128 stands for zero in the data rows.
Some points:
[110 141 171 154  64 135  37 167  69 115 123  62 101 129 108 137  33  85 140 145 108 159 143 103 136 126 162  82 197  97 102 120 160 110 148 111  98 104  71 149 118 199  98 141  70  81 141 169 136  47  41 148  83 127 125 144 197  86 177 163 213 159 112 178]
[106  61 120  35 129 175 158  85 117 102 105 137 138 142 140 126 190 103 164 252 150 112  18 167 160 133 167  87  55 158 125 136  34 143 106 145 188 163  48  95 108 129 226 189  89  87 112 131 163 164 127 107 126 139  83 135 104 129 123 103  82  67 105 129]
[ 84 139 143 169 139  64 171 170  82 135 107  92  75  93  89 156 117 205 158 157 123 124 160 236  97  37 126 139 108 183 170 190 129 136 104 145 159 123 119 144 148 148  18 168 160 167  76 141 175 110 147 134 109 161 253 119  81 132  72 126  69 179 179 214]
[116 104  89  72 131  84  47 181  97 126  46 135 167 114 255  86 141  81 207 118 187 132 127 110  92 138 125 128  74 143  86 123  51 122  90 155 110  97 102 123 163 126 204  99  73 117 122  86  72  94 118 143 128 161 146 140  50 144 154 129  81 106 152  89]
[110  95 170 108 174 138 124 113 129  25 179 141 178  86 192 134 208  41 134 207 191 137 124 170 149 173 179 164  78 123  90 123 149  96 130 159 228 123 125 126 145 187 121 190  43 158 167  99  94 167  82  98 139 108 131 106 104 206 165  57 112  64 110  71]
[125 132 108  71  64 149 102 125  78 140 118 133 192 140 199 123 172 119  98 233 146 100 126 178 164 187  77  24 109 141 139 116 197 138 146  74  42 130 127  66 124  90 133 102 128 172 147 183  89 136 126 131 165  92 166 183 124 205 154 152  80 117  64  90]
[128  66 143 160  88 135 154 100 132 188 137  60  75 116  95 113 233 185 126  95  98 160 149 147  27 134 125 180 128 173 185 123 173 145 111 107 117 126  67 177  85  54 120 211 122 200  82  98 152  80 102  96 155 144 170 152  96  88 201 111 129 167 114 182]
[148 119  98 133 158  90 195 161 198 167 198 210 165  96 126 124 159  86 124  64  49 173 113 202 111 146  89 137 128 122 128  75 254 145 134 117 134 141  97 185 114 166  97 146 130 146 134  78 174 109 168  72 192 122 135 112 125  45  42 175 107 109 154 255]
[108 119 172 118  47  74 107 117 103 126 160 130  90 137  45 117 146 124 129  34  31  75 212 103 169 107 104 103 169 102 152 158 160 118 116 180 158 150 184 130 184 188 147  60 213 120  86 134 107 119 139 187 168 112  77 177 161 122 115 159 244 151 118  89]
[182 100 221 101 151  72 119 114 122 101 148  54 161 169  91 116 140 102  92  72 128 113 214  84  86  52 154  65 146 146 117 152 138  67  72  70  77 120 237 160  90 137 105  81 172 106 124 154 157 102 174 185 177 133 143 116 218 106 138 144 167 152 103 113]
[ 71 142 160 190 127 203 153 152  37 164  92 196  81  83 148 134 201 243 180 100 177 142 102 129 112 152 150 139 179 168 120 154 121 152 102 138 118 158 168 133  77 114  87 159 183 155  66 106 172  43 131  72 139 109  83 100 145  86 138 134  87 184 198 160]
[110 173 112 180 102  83 139 116 128  39  96 127  78 157 127 101 101 126 142  71 104 161 107 135 168 168 155  76 215 107 146 108   0 113 136  91 144  92 201 108 143 180 103 191  92 102 147 128 183  86 157 126 133  84  84 112 102  54 162 170 134 118 120  92]
[113 123  73  71 133 141 139 204 114 114  47 169 121 135 153 118  91 164 110 191  80 102 114  90 232 159  82 166  52 150  58 119 224 152  83 113  92  85 102 104 134 120 103 182 133 148 156  96 138 122 168 189 140 110 130 170 120 251  89  88  68  95  91 130]
[112  74 162 118 116  99  80 138 124 156  32 204 106  82 142 162 149  94 143 160  82 162 114 139 172 160 107  99 122 143 110 122 131 130  97  90  96 138 130 147 115  97 160 192 113 152 187 155 141 171 142 197 128 157  75 156 137 177 108 132  93  81  63   0]
[185 124 127 130 155 130  90  81 127 166 136  93 186 128   0 122 187 156  92  87  95  79 199 101 212 145 119 136 143  93 132 106  71  72 171 181  97 110 160  91  66 130 175 129 140 116 134 161  95 148 113 116  63  61 120  97 109 111 140  95 215 107  84  91]
[177 141  85 183 227 113 166 132  63 155 188 126 128 114  91 159  22 116 153 112 128 124 135 120  59 113 174 195 154 126 176  55 151 184 152 169 136 158 121 143 168  52  32 201 169 165 175 109  88 134 140  54 159 127 114 157 134 106 134 130 156 108 161 116]
[ 72  93  70 119  77 126 114 108 243 137 178 129 110 151  81 132 126 105  69  94  82  93 164  28 112  78 116 110 150 112 183 108 152  69 148 132 151  98 250 127 153 153 154  72 126   0 170 216  99 108 158 138 117 160 123 154 162 179 166 137 197 154 126 147]
[119 184 167 118  80 144 136 162 124 138  87 131 205 100  36  73  93  28  84  79  97 111 202  78 194  87 162 119 135 147 164 149  67 135 133 115 202 102  79 122 203 107 131  58 143  92  64 139 120 154  77 128 101  97 115 103 167  32 184 144 186  91  71  98]
[120 124 154 116 129 140  49 165 120  88  53 109 130 131 114 108  95  27 105 181  87 130  76 169 193 130 142  95  81  84 129 132 255 103  83 173  85 150   5  52 168  76 133  70  88  72 163  80 109 129 136 136 111 126 147 155 125 160 110 119   0 107 107  43]
[158  81 148 219 128 122 191 124 177 131  77  98 188 107 146 120  69 130 139 100 163 155  49 158 137 103 182  80 156 115 125 136 128 158 131 143 178 114 129 148 115 214 161  98 139 100 198 138 111 100 160 181  87  71 107 141 142 121 144 148 237 212  74 196]
[ 74 193 159   1 113 107 137 110 154  87  81 160  61 178  91 128 107  16 181 181 152 108 113 213 104 171  92 146  89 132 126 119 166 108  63 126  97  63 181 137  61 179 160  95 135 127 111 131 110 153  47 161 112 175 106 139  70 249 189 129  72 110  87 137]
[160 160 102 161 106 167  77 115 106 149 152 115 180 116 113 162 118 209  72  88  97 120 108  94  65  94 128 178 119 160 131 126 135 154 104 113 132  92  70 120  32  91  23 187  58 183  43  90 140 173 189 157 147 115 138 121 120 146 110 124 133 115 186 199]
[ 46 155 113 232 121 130 163 147  86 125 111  57  57 100 117 130 144 202 148  75 207 180  84  56  40 112  64 173  53 128 125 129 158 150 172 157 145 164 128 115  78 118   0 106 181 164 138  97 150  67 109 128 131 141 102  88 114  72  74 122 160 116 105 185]
[192 117 120  50  61  98  82 138 125 173 167 121 102 156  14 111 120 152  75  40 147 126 195  74 182 168 166 105 136 100  95 129  86  81 206 107 195 119 159 150 201 142  80  96 162  46 166 153 143 161 182  90  56 137 124  91 153 154 248 160 167  79 175 113]
[ 71 124 158  71 121 175 115 158 161 192 127 176  45 116 172 109  77 166 128 143 147 133 177 214 155  94 135  60  86 133  97 127 215 193 113 133  50  63  98 134 171 128 192  59  72 123 159 183 110 183 121 112 155 155  79 174 133 193 124  63 100  82 118  99]
[143 109 139  68 152 170  79 118 126 191  62 154 118 133  79 103 139 129 133 208  86  85 127 184 181  95 165 196 100  81 115 122 143 181 123  64  19 150 109 138 157 142 108   8 137 154 131 166  85  86 120 149 188 143 147  98 114 177  53 104  84 132  78  19]
[168 112  95 187 154 120 255  89 152 114 181 190 135 158 154 147 133 145  81  70  69 159 132 129 110 162  24 189 123  88 103 163 129 133  96 124 134 144  69 183  77  97 105 135  60 207 171 166 121 109 139  46 117 121 114 143 156  70  54 149 123 156 179 169]
[137 154 145 156 107  72  82 182 172 158 179   0 152 157  45  99 163 110 116  94 172  99 172 166 162 136 100 127 134 145 190 148  85  72 143 140 110 184 130  96 200 107 126  87  82  70  78 149 109 131 159 151  71 114 123 133 200 196 166 130 212  95 132 173]
[152 165 135  71 121 218 175 141 179  76 166 169 171  92 188 105 162 130 160 190 209  86  95 153 164 116 166 102  98 130 130 142 129 109 119 200 105 161 165  99 145 113 144 174 179 176 116  50 131 179  53 158  91 168 189 135 117 151  75 109  92  37 188  62]
[181 130  71 171 128  88 162 129 111 174 238 118 131 106 179 211  54 221 105  37 171 132 187 165  98 139 110 197 104 142 162 109 188 124 172  81 188 146 117 150 114  88 199 127  96  90  58  44 151 134 102  79 109 109 128 113 138 126  28 180 113 146 124 147]
[107 165 112 140 149 153 154 148 125 189 175 111  92  90 186 147 100 149 138 143 152 133 145  80  43 121  62 204 193 147 158 163 161 166 123 128 120 160 159 121 142 129 110 226 163 163 138  83 187  94 191 113 142 152 153  55 104 110 117  60 133 155 116 157]
[149 156 134 252 172 182 112 142 115 145 120 170  56 103  16 155 147 231 140 136 255 155 117  68  58 157  48 128 123 105 112 112 137 154 120 132 130 128  52 156 199  80 124 204 164 173 102 110 151 127 131 155 168 148 159  93 143  46   0 159  95 215 139 155]
[184 127 126 123 116 135  78 135 153 108  60  27 105 127  91 152 166  97 106 123 105 122  80  61 176 125  67 103 198  92 155 121 106 153  99 114 166 119 173 129  88 175 140   5 136 144 121 147 153 135  99  86 121 108 191 145 122 111 120 152 206 126 160 134]
[188 158  47 208 168 107 134 132 110 157 238 126  79 166 131 112 114 156  93  65  76 144 121 139 108 147 119 175 101 101  84 142 188 163 162  77 163 141 124 157 127  95 140 162 184 143 130 178 146 150  93 112  90 141  90 114 152  96  47  95  76 147 129 255]
[ 57 104 170  69  98 153  96 195 167  52 128 156 112 123 189 163  96 101 119 152 138 104 152 204 126 191 148  94 121 121 110 112  63 140  53 167  23 163 156  87 142 145 153 126 180 177 109 152 105 139 100 105 104 165 220 136 134 127  93  74  74  91  69 137]
[141 116 151 164 192 117  91 133  96 175 113  51 140 159 151 148  88 163 119  97  47 140  91 118 121 121 154  57 104 139 149 161 111 128  83 105 229  78 172  91 141 214  82 162 165 145 192 136 105  79 122 119 128 133  77 138 153 105 135 216 195 173 143 131]
There is one direction along which these points spread out most. Take the direction at right angles to it along which they spread out most. Go by this last direction. How far along it is each point below, from 0 to 99? The average is 50, and the first point in the table lies past the average. One standard deviation of the points above along it is 16.
[110 173 112 180 102  83 139 116 128  39  96 127  78 157 127 101 101 126 142  71 104 161 107 135 168 168 155  76 215 107 146 108   0 113 136  91 144  92 201 108 143 180 103 191  92 102 147 128 183  86 157 126 133  84  84 112 102  54 162 170 134 118 120  92] 64
[ 74 193 159   1 113 107 137 110 154  87  81 160  61 178  91 128 107  16 181 181 152 108 113 213 104 171  92 146  89 132 126 119 166 108  63 126  97  63 181 137  61 179 160  95 135 127 111 131 110 153  47 161 112 175 106 139  70 249 189 129  72 110  87 137] 45
[110  95 170 108 174 138 124 113 129  25 179 141 178  86 192 134 208  41 134 207 191 137 124 170 149 173 179 164  78 123  90 123 149  96 130 159 228 123 125 126 145 187 121 190  43 158 167  99  94 167  82  98 139 108 131 106 104 206 165  57 112  64 110  71] 39
[185 124 127 130 155 130  90  81 127 166 136  93 186 128   0 122 187 156  92  87  95  79 199 101 212 145 119 136 143  93 132 106  71  72 171 181  97 110 160  91  66 130 175 129 140 116 134 161  95 148 113 116  63  61 120  97 109 111 140  95 215 107  84  91] 72
[110 141 171 154  64 135  37 167  69 115 123  62 101 129 108 137  33  85 140 145 108 159 143 103 136 126 162  82 197  97 102 120 160 110 148 111  98 104  71 149 118 199  98 141  70  81 141 169 136  47  41 148  83 127 125 144 197  86 177 163 213 159 112 178] 68
[ 72  93  70 119  77 126 114 108 243 137 178 129 110 151  81 132 126 105  69  94  82  93 164  28 112  78 116 110 150 112 183 108 152  69 148 132 151  98 250 127 153 153 154  72 126   0 170 216  99 108 158 138 117 160 123 154 162 179 166 137 197 154 126 147] 79
[116 104  89  72 131  84  47 181  97 126  46 135 167 114 255  86 141  81 207 118 187 132 127 110  92 138 125 128  74 143  86 123  51 122  90 155 110  97 102 123 163 126 204  99  73 117 122  86  72  94 118 143 128 161 146 140  50 144 154 129  81 106 152  89] 41
[119 184 167 118  80 144 136 162 124 138  87 131 205 100  36  73  93  28  84  79  97 111 202  78 194  87 162 119 135 147 164 149  67 135 133 115 202 102  79 122 203 107 131  58 143  92  64 139 120 154  77 128 101  97 115 103 167  32 184 144 186  91  71  98] 76
[149 156 134 252 172 182 112 142 115 145 120 170  56 103  16 155 147 231 140 136 255 155 117  68  58 157  48 128 123 105 112 112 137 154 120 132 130 128  52 156 199  80 124 204 164 173 102 110 151 127 131 155 168 148 159  93 143  46   0 159  95 215 139 155] 32
[ 71 124 158  71 121 175 115 158 161 192 127 176  45 116 172 109  77 166 128 143 147 133 177 214 155  94 135  60  86 133  97 127 215 193 113 133  50  63  98 134 171 128 192  59  72 123 159 183 110 183 121 112 155 155  79 174 133 193 124  63 100  82 118  99] 41
[128  66 143 160  88 135 154 100 132 188 137  60  75 116  95 113 233 185 126  95  98 160 149 147  27 134 125 180 128 173 185 123 173 145 111 107 117 126  67 177  85  54 120 211 122 200  82  98 152  80 102  96 155 144 170 152  96  88 201 111 129 167 114 182] 40
[106  61 120  35 129 175 158  85 117 102 105 137 138 142 140 126 190 103 164 252 150 112  18 167 160 133 167  87  55 158 125 136  34 143 106 145 188 163  48  95 108 129 226 189  89  87 112 131 163 164 127 107 126 139  83 135 104 129 123 103  82  67 105 129] 36
[113 123  73  71 133 141 139 204 114 114  47 169 121 135 153 118  91 164 110 191  80 102 114  90 232 159  82 166  52 150  58 119 224 152  83 113  92  85 102 104 134 120 103 182 133 148 156  96 138 122 168 189 140 110 130 170 120 251  89  88  68  95  91 130] 32
